One turn moves each row of this set onto another row. After a few examples, where does it send each row asked below?
Suno: [ -2 -18  15 -20 -23  -1 -10   2   7   1   4  10  13   3   2   1   4   7
  18 -16   6   5  -3  13   5  -2  -6   3  11  -4  12   8   6   6  11  -4
  -1  11   3]
Vati: [  1  -7  -8 -15   1  11  10 -11  11 -14 -10  15   4 -15  -3 -22   1   3
 -13  -2 -12   1  -9 -10  -6   9   5  -1   9  12  11   0  -4   3  -2  15
 -10   9  -9]
Lel: [ 14   0   2 -18  -7 -31   3 -13  -3 -20   5  14   2  11 -11  -1 -11 -11
   5 -10   8   1  17  16   3  18  -2   0  -1 -10   1   2   4   5  -8   8
  -1  17   7]
manup: [ -4  -3  19 -11  -9  -7  11 -16  -2   9   8   8 -19  10  -2  13  -8 -11
 -18  10  -8   1  -5  -8   4   9   8   7  10 -15  -5 -10  -4  -1   1  21
  -7   0   5]
vaza: [ -9  -4  19 -12  -8 -10  12 -16  -3   8   6   6 -16   8   0  14  -9  -9
 -19   7  -3   1  -7  -9  11   9   6   8  10 -11  -5  -8  -5  -3   5  20
  -4  -2   5]
pumuv: [ 16  -8   6 -10   6  13  -3   7   2  14  -8  18   0  -8 -15 -15  10  -7
 -10 -10  12 -19   0  15   9  18   5   5 -14  -6  -7  11   1 -17  -4  14
   1  12   4]
rodu: [ 16  -8   5   6 -15  -1   8 -14 -12   3   0   7  15  -1  10  -9  -5 -10
  13   2  -3  -5   6   8  15 -17  -1 -11  -4  -1  -1   4  -8   3   5  -4
 -14  19 -14]
sopeg: [  5  -6  -1 -13   0  13   7 -15  12  -7  -4   6   6 -20   3 -18  -2   4
  -9   4 -19   2  -7  -9  -6   7   2  -1  17  14  13  -2  -8   1  -3  10
  -8  10  -5]
vuz: [  4   5   4   3 -12  -1  -4   5   9   5  17  15   1  11   3   6 -11   5
  11 -13   1 -11  -1   4   4  13   1 -10  14  -5 -13   8  -8 -20  10   6
   6  -3 -19]
Piva: [  9 -11   9  -2   8  13  -2   8   3  15 -10  15  -6 -11 -16 -18   9  -8
  -8 -10   5 -21   7  15   9  18   5  10 -10  -7  -8   7  -3 -15  -2  13
   0  14   5]
gomig: [ -9   4  20 -12 -10  -8   9 -17  -2   9   4  11 -17  11  -4  12  -9  -5
 -19   8  -4   6  -1  -7  10   8   1   4  14 -16  -5  -1  -6   1   4  19
   1  -7   4]
ranet: [  6  -9  -7 -11   0  12   5 -12  14  -7  -9  12   7 -19   2 -12   0   3
  -6   0 -17   0 -13 -12  -9   5   6   0  10  11  11  -2  -3   2  -4   9
  -7   9  -7]
mep: [ 14  -8   5   9 -11  -4   8 -19 -15   4  -3  10  15  -3  10 -11   1   0
  10   1  -3  -3   8  -1  17 -13  -2  -8  -3  -2  -2   1  -6  -5   1  -8
 -12   9 -12]
tafa: [ -1 -20  13 -18 -18   5 -10   2   6  -4   6   7  15   5   0   1   2   6
  22 -11   7   6  -1   6   7  -6  -4  -2  10  -6  17   5   0  -1  11   0
  -1   9  -4]
tem: [  4   5   6   9 -14  -1  -4   8   8   7  10  14   4   8   1   4  -6   1
   5 -10   0 -10   5   5   4   5   0  -9  12  -4 -18   8 -10 -24  14   7
   0   0 -21]
vigus: [ -2 -22   8 -20 -21   4  -9   4   1   0   3  11  14   2   2   4   4   4
  23 -12  12   1  -4  10  11  -3  -3   1   8  -7  14   6   0   9   9  -1
  -1  11  -1]
danam: [ -8  -4  19 -12  -8  -9  11 -17   0  12   2   9 -18   4  -5  13 -12 -11
 -18   6  -2   4   0 -15   5   9   7  10   6 -16  -4  -8  -9  -3   7  18
  -7  -3   6]
reg: [  8  -7   7 -10   5  11  -4   9   2  13  -6  16  -6 -12 -16 -15  10 -11
 -12  -5  17 -23   0  11   4  17   6   3 -10  -8  -4   8   3 -16  -8  16
   2  16   6]
Nenov: [ -7   1  16  -5 -11  -8  12 -18  -5   7   9   4 -22  11  -1  11 -12  -9
 -14   4 -10   1  -4 -14   4   4   2   9   9 -12  -2  -6  -4  -2   4  18
   0  -3   5]
kulo: [ 12  -7  13  -9  10   7  -3   2   6  11 -10  16  -7  -9 -20 -17  11 -11
  -8  -1  13 -21   2  16   4  12  11   3 -12  -6  -8   9   1 -14  -2  15
   3  12   8]
zad: [-10   0  17 -12 -11  -8  13 -18  -3   7   2  11 -15  10   3  12 -10  -8
 -16   4  -6   4 -10  -8   8   6   8  11  14 -17  -5  -4  -8  -3   4  19
  -4  -3   7]
remum: [ 13  -2   4 -17  -6 -23   2 -14  -3 -26   5  14   4   5 -10  -3 -18 -12
  -4 -13   4   1  14  20  -1  13   5  -1  -3  -5   3   4  -1   1 -12   9
  -4  12  12]
tup: [ -4  -5   8   7 -16   7   4   0 -15  22   3  20   4   1 -18   4 -10   1
   1 -18   3  -4  -8  20   1  -4  12   9   9  -8   4   5  -6   6   2   6
   3   7 -21]
mure: [ -4   1   3   8 -16  13   5  -1 -18  18   4  21   8  -5  -9   1 -13  -3
   1 -14   3  -6  -7  22   0  -7  13  11   7  -6   3   4  -3   5   2  10
   0   8 -21]
serog: [ 12   1   0 -18  -8 -26   4 -15   2 -24   4  15   2   9  -8  -6 -11 -11
  -5 -12   8  -1  14  21   3  15  -1   1  -6 -11   3   0   0   5 -13   4
  -1  13   5]
Sar: [ 10  -5   1 -12  -8 -21   3  -9  -4 -25   3  16   3  10  -9  -6 -15  -9
  -1 -15  12  -1  19  16   4  13   4  -8  -7 -11   7   2   7   9 -11  11
   0  14   7]
turog: [  0  -7  -5  -8  -4  17   6 -13  10  -8 -11  11   7 -16   0 -16   5   6
 -14   4 -19  -1  -8  -9  -5   4   3   5   8   9  16   3  -6   3  -5   9
  -9   7  -5]
loza: [  5  -6  -9  -8   1   9   9 -14  13 -11  -8  16   7 -18  -3 -15   4   6
 -12   2 -19   7 -12  -8  -4   8   0   5   9   9  13  -1  -5   1  -4   9
  -8  10  -4]
koni: [ 14  -9   6   7 -10   0   5 -20 -13   4   0   9  16   4  16  -5  -2  -7
  15   6  -6  -7   6   0  14 -14  -4  -6  -2   1  -1   3  -5  -5   6  -4
 -11  11 -11]
dazo: [ 10  -8  10  -8   5  14  -5   4   4  11  -6  17  -7 -11 -17 -16   9 -11
  -8  -4  15 -21   0  16   7  15   5   5 -11  -3  -9   8   4 -16  -6  16
  -3  11   7]
denak: [  9  -6   8 -11   4  11  -2  11   2  14  -4  19   0 -13 -15 -17  11  -6
  -9  -5  14 -20   5  18   8  17  12   3  -8  -8  -3  11   1 -13  -7  15
   0  15   2]
gek: [ -6  -4   4   5  -9   9   5   1 -20  18   3  16   5  -2 -12   0 -13   0
  -2  -8   7  -6  -6  22  -2  -8  15  12  14  -8   3   4   0   6   2   9
   5  13 -24]
Tepo: [ 10  -2   7   6 -16   5  -3   9   8   0  19  10  -2   6   4   9 -11   2
   6 -10  -2  -9   5   3   4  13  -2  -8  11  -5 -15   8 -10 -20  10   9
   0   0 -21]
rubaz: [ 17  -3   0 -16 -11 -26  -1 -14  -8 -24   4  14   6   9  -7  -2 -17 -10
   1  -9  14  -4  13  17  -2  14   1  -3  -6 -12   3  -2   3   4  -9  10
  -1  14   5]
ker: [ 13  -2  -1 -18 -10 -24   2 -17   0 -25   6  20   4   6 -12  -3 -15  -9
  -3 -11  10  -2  17  17   2  15   3   1  -9  -6   2  -1   1   4 -10   6
   0  14   7]
soka: [  3  -8  -8 -10   5   8  10 -14  16 -10  -8  15   5 -17   1 -19   3   2
 -10   1 -14   2 -10  -6  -8   7   3   5  11  12  13  -3  -5   1  -3   9
  -8   5  -5]

remum -> kulo
gomig -> Sar
rubaz -> pumuv
Now these:
dazo -> soka
denak -> turog
loza -> manup
tem -> tafa
vuz -> vigus
Suno -> gek

One turn moves each row of this set onto another row. After a few examples, where does it send each row asked below?
Nosuv: [  8  18   4   1 -18 -17  10   7   9   1  10  23 -10   5   0 -13  -7   3
 -21  -2   0   3   8  -6  12   3 -12   8 -16  11  12   2  -9  -9   4   5
  -4  13]
zol: [ -9  -7   2   5 -13   0   5  -5  -7  -1  -9  -1  -1 -13  -2   3  -1  17
  -7  11  -1  -1  -4   7  -7 -14   4   2  14   9 -11   1   3  -5  35  -2
   5  13]
rasuk: [ -3  11  11  -7  -2   7  11  20   4   1   0  -8  -1   6  -5  -8   8 -18
   3   4  -6   6   7 -12   1  -5 -13  -7  11   5 -13 -18 -13 -12  -1   7
  -1  -1]
Tosu: [-15  19   0  -4  -9  18   0  32   7   7  23   8  -5   5  -1   3   5 -20
   5  18   6   6  17   4   7  -5  -1  -3  -9  17  -1   7  20  -5   1  11
  -7   5]
fut: [  0   1   4  -5  -9   3   4   7 -16   2  23  -2 -10   7 -10   1   3  16
   9  -3  20 -14  10  14   5  -1  22   1 -11  -1   0  11  13 -16  15   3
   0   9]
rotu: [-18   3  -1  -7 -11  10   3  -1 -10  -1  17  -6  -2   6 -14  -6   4  19
   6  12  22  -2   8  23   7  -9  11   5 -11   5  -1  16   7  -9  16  12
  -2  21]
pemo: [ -1  20   4  -1 -13 -18   3   0   7   2   8  13  -5   0  -2  -8  -1   1
 -16   5   7   0  14   1  20  -6 -30  10 -13  14   8  -3 -16   0   8   6
  -3   9]
Gevod: [-10   9   3  -3   1  -1  17  10  18   9  -5   2  -7  -3  -4  -4  16   1
   4   3 -10  -1 -13  -9   3  -4 -16  -3   3   3 -14 -13 -15 -13  -6   1
  -4  -4]
mivus: [-12   6   8  -3  -2   5  13  23  16   3 -11   7  -6   3  -1 -16   2 -12
  -4   6  -9  14  -7  -3  -7  -2  -9  -5   6   3 -15   1 -10 -20  -6   6
  -3   9]
falo: [-13  14  -5  -1  -9   3   3  28  21  19  17  20 -13  -2   0   1  16  -5
   5  11   5   5  -6  11   9  -1   4   4 -12  17  -4  15  18  -5  -3   7
 -10   4]
zupa: [  0 -15   6   0 -13   5   4  -2  -7   3  -6  -2  -2  -2  -2  -7  -2  11
 -11   3  -1   1   2   7  -5  -4  16   7  13   9  -8  -8   4  -3  36   2
  -5  10]
giv: [ -9   2   0  -2 -12  -2  -2  11  -1  -8  20  -3  -6   0 -13   8  14  19
  17   0  27 -10   3  19  -3 -12   7   4  -5   9   4  15   9 -17  19   1
  -2  17]
Niben: [ -2  -9   1   4 -12   3   5  -4  -2  -9  -3   0  -3  -8  -4   7   0  15
  -5   4  -1  -8   4  -3 -12  -9   9   1  11   8  -4 -13   9 -11  35  -2
  -8   8]
kubo: [  9  24   1   1 -17 -23   2  15   8 -10  12  15  -7  -3  -3  -8  -4  -8
 -15   1  11   6  18  -7   7  -3 -22   3  -8  14   5  -2  -8 -12  13   8
  -3  13]
runel: [ -9  26  -3  -3 -10   6   7  21   5  21  26   5  -6  -2  -2  11  19  -4
  11  13   2  -6   5   0  19  -5  -4  -2 -10  13  -6   2  14   4   0   7
   1  -7]

Nosuv -> kubo
Niben -> zol
giv -> rotu
Now these:
Tosu -> runel
Gevod -> mivus

One turn moves each row of this set onto another row. After a few examples, where does it send each row asked below?
Roz: [ 12 -10  -2   2   5   0   4   4 -10  22   1 -16   7  -1   4   2  -1  -9
  24  -6  -2  -3   8   7  -7  -6   9  -3 -14  -9  -1  10 -13  -4   2   3
  12  -5   3]
meveb: [  7   3  -1  47   3   1   9   4  -5   6   6   3   6 -13  -5   0  -2 -10
  -9   4  -2  -1   5  10  -1   9   6  -6   6   5  -2  -4 -11  -1  -4   2
  -7   3   4]
Puduf: [  1   5 -11   6   4  -3  14  12   7  11   3  -6   2 -18  -7  -5   0  -8
  -4   4  -5  -1 -10  16 -12   9   1 -12 -12  28  13   5   1  20   3  -1
   2   4   2]
vupav: [-10   1   2 -10  -6  -4   8  -9  -8   9  -6  16  13   5  -2   7   1  10
  -9  -9 -12   1   6  -4   0   9  10   7 -24  -8   2  -4 -11  23   2   4
   7  -9   3]
Lumi: [ -1  -4 -12 -26   0   6   2   1  20 -20   3  12  -1   5  -2   0   3   0
   4   3  -5   4   3   3 -16  -4   2  -1  10  -9  -4   7  16  -1  -2   0
   2  -1  -2]
sed: [ 14 -12  -1   3   4  -1   4   2 -10  20   0 -16   8   1   7   1  -2  -7
  24  -6  -4  -3   7   8 -10  -7   9  -3 -14 -10  -1   9 -14  -4   3   4
   9  -6   3]
Sevin: [-12   7  -1 -12   1  -4   8  -5  -8  15  -4  14  12   0  -8  11   2   6
 -11  -7  -7   2   5  -6   7  12   6   7 -25  -7   3   1  -5  18   0  -1
  13  -6   3]
bab: [  8   4  -2  46   3   1   9   3  -3   7   5   3   6 -13  -4   1  -3  -9
 -11   3  -4   2   7  10   0   9   9  -6   6   8  -5  -3 -11   0  -3   3
  -6   1   4]
rig: [  4   6 -17 -16   2   3 -11  -4  -5  -1  -8   6  -1  10  -3  -2   1   1
 -12   8  -3  -2  10  -5  -6  15   5  -3  30   7   1 -14  13  -4   1   5
 -10  -4   3]
Mizo: [  2  -3 -13 -26   2   5   3   2  21 -18   3  11  -1   6  -4   2   3  -1
  -1   3  -8   8   5   2 -14  -4   4   0   9  -5  -8  10  17  -1  -1  -1
   7  -3  -3]
Buda: [  2  -4 -12 -25   0   5   2   0  20 -21   2  12  -1   7  -1   0   3   1
   2   3  -9   7   5   3 -17  -5   5  -1  10  -7  -7   8  14   0  -2   0
   4  -3  -2]
til: [ 16 -12  -2   3   4  -1   4   2  -8  21  -1 -15   8   2   6   2  -2  -8
  22  -7  -6   1   8   7  -9  -7  11  -3 -14  -8  -3  10 -15  -2   3   5
  11  -8   3]
nafin: [  4   5 -17 -15   1   3 -11  -5  -6  -3  -7   5  -1  10  -2  -1   2   1
 -12   8  -3  -3   9  -5  -6  15   5  -2  31   7   2 -15  12  -4   0   5
 -10  -4   4]
vik: [  3   3   9  10  -1  -5   8  11  -9 -16   3  12   7  11   1  -4   4  -7
  -4 -28  -6   6   6   1  -4   7  15  12  18  14  -6  -4  -4 -17   0  16
  10  -7   2]
kimo: [-17   5   3 -12  -2  -3   6  -3 -11  12  -2  15  12  -4  -7   8   4   4
  -5  -7  -1  -8   3  -2   5  10  -1   5 -24 -13   9  -2  -3  17   0  -1
   6  -3   5]
fired: [  3   6 -17 -16   1   3 -12  -5  -6  -2  -8   6   0  10  -2  -2   2   1
 -11   8  -2  -4   9  -5  -6  16   5  -2  31   7   1 -14  12  -4   0   5
 -10  -5   3]
nager: [  3   0  -8   8  -4  -4  15   5   9   4   0  -5   3  -9   0 -10  -2  -1
  -1   2 -12  -1 -10  18 -22   7   6 -11 -12  29  13  -1  -8  25   5   4
  -6   0   4]
suge: [-15   0   5 -10  -7  -4   7  -9 -10   7  -3  16  14   2  -1   4   3  10
  -3  -8  -6  -7   3   0  -2   8   3   6 -23 -14   9  -8  -9  21   1   2
   0  -5   6]
Bikod: [  6   3 -11   7   2  -3  16   8   9  10   0  -5   2 -12  -4  -5  -2  -3
  -7   3 -13   5  -8  14 -15   9   8 -11 -13  31   9   4  -5  24   5   2
   2  -1   2]
sulef: [  0  -2 -13 -26   3   5   2   3  19 -18   4  12  -2   4  -5   2   3  -2
   2   4  -5   5   4   2 -14  -4   1  -1  11  -8  -5   8  18  -3  -2  -2
   6  -1  -2]
bif: [ -2   2  12  10  -3  -5   7  11 -12 -18   5  13   8  10   0  -7   5  -8
   1 -29   0  -2   3   4  -6   7  10  10  18   8  -1  -6  -3 -18   0  15
   5  -4   3]
lisaf: [  9   2  -2  48   2   0   9   2  -4   5   5   4   5 -11  -2  -1  -3  -7
 -10   4  -5   2   7  10  -3   8  10  -6   7   7  -5  -5 -14   1  -4   5
  -7   0   5]
gutug: [ -1   2  -8   6  -1  -3  13   9   6   6   3  -5   3 -16  -3  -9   0  -6
   1   4  -4  -7 -11  19 -19   8   0 -13 -11  24  17   0  -2  21   3   1
  -5   4   3]
daz: [  3   6   7   9   4  -4   8  15 -10 -11   4  12   7   7  -5   0   5 -10
  -7 -26  -2   5   5  -1   3   9  12  11  18  16  -6   1   0 -19   0  13
  15  -5   1]
rese: [ 15 -11  -3   2   6  -1   4   4  -9  23   0 -16   7   0   5   3  -2  -8
  23  -6  -4   0   8   6  -6  -6  10  -2 -14  -8  -2  10 -13  -4   3   2
  14  -6   2]
Sakun: [  8   1  -1  47   1   1   9   3  -4   4   6   4   7 -12  -3  -1  -2  -8
  -8   4  -3  -1   7  12  -4   8   8  -7   7   6  -2  -5 -13   1  -4   3
 -10   2   6]
vol: [ -3   6  10   9   2  -5   7  17 -12 -13   6  12   7   4  -4  -3   7 -12
   0 -27   3  -2   3   2   0   9   6  11  19   9  -1  -3   2 -22  -1  12
  10  -2   1]
Nitap: [  4   6 -17 -17   2   3 -11  -5  -6  -2  -8   5   0  11  -2  -2   1   1
 -13   8  -4  -2   9  -5  -6  15   5  -2  30   7   2 -14  12  -4   0   5
 -10  -5   4]

nager -> Bikod
nafin -> Nitap
sed -> til
Now these:
daz -> vol
Mizo -> sulef
suge -> vupav
bab -> meveb

